Here are some points:
[ 34  21  -2  59 -71 -39  -2 -82  15  -1   2  17  -3  41  -2  92   1   1
  -9 -51   8  59  20 -27  -4  27  28  15  36  38  27 -44  42]
[ 50   4  38  35  30 -59  31  76  34  35  -4  47  38  68  15 125 127   6
  89  16  34  21  14  68  33  32  58   3  20  55 -74  34  14]
[ 32  16  77  60  27 -13  31  31 -36   3   9  -3  24  48   1  19 -39  -2
  87  44  43 -68   8  44 -18  32 116  15  11  10  29  67  41]
[-55 -43 -67 -58  40  26  30  20 -38 -12  28 -26  23 -24 -30  25 -71 -11
  42 -25  38 -19 -13  42 -17 -32  70 -32 -25 -43 -42  33  35]
[  19    5   -2   44  -53   31   -4  -62  -12  -11  -42   51  -12  -13
    6   24  -41   -2   34  -85   -7  -22   19  -23  -19   27 -127   19
  -10   -2  -10  -37  -49]
[-84 -17 -70 -35 -59 -10 -38 -88 -58  -1  21 -18 -17 -67  -6 -93  31 -23
  15 -32 -30  86 -14 -48 -11  -6 -56 -19  12 -19   6 -21 -24]
[ 41 -25  61  35  38  21  18  57  40  48   8  44  22  35  15 -14 -11  21
  25  12  18  98   6  28 -27  46  25  13  14  17 120  19  19]
[ 24  -2  48 -11  34  -2  19 -75 -14   1  -8  23  44   7  29 -75 -50  20
  57  82  34  76   7  60 -18  16  42   6  10  24  15  65 -14]
[  36   51  -58   11   20   12   31  -27   30   -1   19   18  -24  -20
  -11    8   -2   29   -9   22   35 -118   -7   10   61   35  127   20
   25   25  -70  -14   -3]
[  29   34   53   26  -21  -41   -4  -39   49    6  -47  -20  -45   67
   17   66   90   21   11  -86    2   57   22  -69   26   47 -109    8
   24   72  -43  -45  -68]
[  1  21 -19  46  -6 -13 -36   7  11  -2 -27  17 -60 -32   4 -18 -27 -20
   6 -64  -6  81  15 -33  10  44 -73  -2  18   6  53 -67  54]
[ 26   8   9  26  42  -7  11  -8  51 -28  -2   1   6  42  16  11   9   2
  94  73   7  49   8  34  21  44 -43  10  24  41 -34  41 -15]
Here are 10 more points, each followed by its number:
[ 56  11  54   5  -5 -68  11  70  28   1  -5 -18  -8  -8 -12  44  12  18
 -34 -44 -14  81 -11  -9 -14   9   7 -11  29  21   6 -40 -20] 0
[ -78   26   22  -62   36  -35    6   68  -19   -9    3  -38    1    9
  -42  -70  -28   -1    0    1   17 -127  -11   17   25  -65  -64  -10
  -22  -43  -11  -53  -58] 1
[ -10  -17  -13 -113    7   43   48  110  -11   -4   34    9   11  -24
   -9  -13   35  -15    6   13   32  -16  -50   52  -57  -22   71  -13
  -31  -58  -17   48   16] 2
[  5  33  13  20 -75  41 -23 -71  26 -37 -20 -18  13  45 -12  85  -1  20
 -42 -22 -12  37  -3 -90   7  37   2  14  29  14 -57 -36 -35] 3
[ -97  -24  -33  -37  -91   20 -121   37  -54   18  -11   34  -39  -40
  -13   -8  -23   -2  -28  -40  -58 -127    9  -50  -19  -52   34   18
   -5  -41  -69  -20  -22] 4
[-56 -51 -19 -18 -77 -43  33 -87  -1  -7 -39 -56  -2 -54 -39 -38 -55 -61
 -45  -8 -42 -83 -12 -64 -27 -36 -25 -13 -77 -29 -90 -37 -39] 5
[-21   3 -49 -82  20   5  39 127 -44 -12  81 -26  -6 -50 -27 -66 -29 -26
  37 -20  21 -64   5   1 -19 -62 -89 -48 -63 -56 -18 -19  35] 6
[  5   3  94  34  65   8  25 -45  40  20 -37  47  14  58   9  60  41  21
 -35  93  23  92  23  54  10  19  61  11  21  39  30  37  18] 7
[  5  37  28   9  31  59  41  66  17 -12  18  94  13 -40  22  25 -22  -6
  42  42  10 127  -7  34 -42  26 -25   8  14  35 -59  43 -58] 8
[-44  -3 -98   0 -55  21 -89  12 -10 -19 -22 -51 -45  16  11 -43 -23   5
 -14 -36 -44  32  22 -60   5 -25  91  19   7 -19 -47 -64 -28] 9
Which of these numbered points is nearest to each point below, looking only along the 4 directions in which the first points spread most? Its number follows each.
[ 31 -20   7  43  18  17  33 -70  41  13   2   8  -1  55  30  83  65  13
  54   7  -6 -19  18  33 -12  25 -25  22  18  25  56  35  22] > 0
[ -84  -50  -14  -42  -48   59  -10  -23  -37   21   17  -90    6  -22
  -27   15 -102  -55   -6  -82   36  -18  -47  -53  -67  -67 -125   -5
  -64  -25  -53  -30    7] > 5
[ 41  58  61  68  33  29  24 -21  28  -4  36 -13  50  69 -11  36 -13   2
  48  71  40  78  13  38  35  14 124   4  23  37  79  62  44] > 7
[-69 -24 -55 -66  19 -49  17 -49  -5  -8 -17 -94   5 -44 -36 -60 -45 -50
  12   3  33  88 -18 -48  -5 -22  -5 -55 -11 -51  51 -53  10] > 6
[ 41 -24 -14  47  18 -82  15 -45  23  35  33  21  -9  22  -2  11 -46  18
 -42  23  25 -46  17  17   2  40  -9   4  31   6 106  41 -16] > 0
[ 25   5 -18 -14  45  52  -2  39   5   0   8  38  24 -30  15 -43 -23   6
  48  51  25 -44   7  20  -6   1  79   6  14 -20  43  54  35] > 2
[ 26   4   8  36  59  50  40 102  35 -13  34  40  36  59  22  42   5   6
  57  55  27   0  12  26  41  45  -3   8   6  44  55  34  85] > 7
[ 13  53 -12  27  16  16  20  72   1 -10   8 -18 -12 -36 -15   1   8   4
  10  77  32  69  -1  32  15  -9 -29  11   8  28 -11  33  62] > 8
[ 32  35  99  33 -76 -14  -7 -36  -5  -4   9 -15  -1  27  18   3 -13  30
 -90 -20 -21  59   2 -13  12  13 -76   9   0  37  23 -30   3] > 0
[ 21 -11 -61 -14  52  52  18 -58 -23 -21   1  78 -21 -37 -37 -18 -29   5
 -32  30  12 -16 -15  41 -29 -38 -14  15 -23 -50  43  -6  21] > 6
[-24  17 -58 -23  -3  32  49 -29 -45 -37  -6 -36 -18 -32   0   7 -90  16
 -22  22  -6 -12 -11   5  40 -14  32 -37  -4 -57  35 -29  32] > 6
[-20 -39   1 -39  32  32  30 -15  14  25  48  57  53 -38 -15 -53 -27  -5
   1  58  10  92  -2  35 -16  43 127  10 -17  -2  53  40  41] > 2
[ 62  51  52  21  27  -4  17  13  14  16 -12  51  33  30  32  64  15  20
  16 117  17 -72  17  61  41  33  11  23  14  18  24  42  28] > 7
[ -49   46  -65  -42   50    3   19  -54  -18  -36   -1   64    9  -30
   -3  -26   35  -25   58   43   30 -114  -19   17   22  -43   11   14
  -22  -20   20   22   15] > 1
[  8  17 -63  14  37   7  24  59  -2  -8  -8  18  10 -15  -2  68  18  12
 -49  21  17  63  18  66   5 -30  84  16   5  -1 -40  24  69] > 2
[ -67  -82  -36  -65  -66  -11  -33   27  -56   22  -13  -35  -51  -42
  -19  -33  -25  -35  -44  -18  -52 -127  -48  -44  -20  -66   83  -74
  -53  -65   -9  -50 -103] > 4
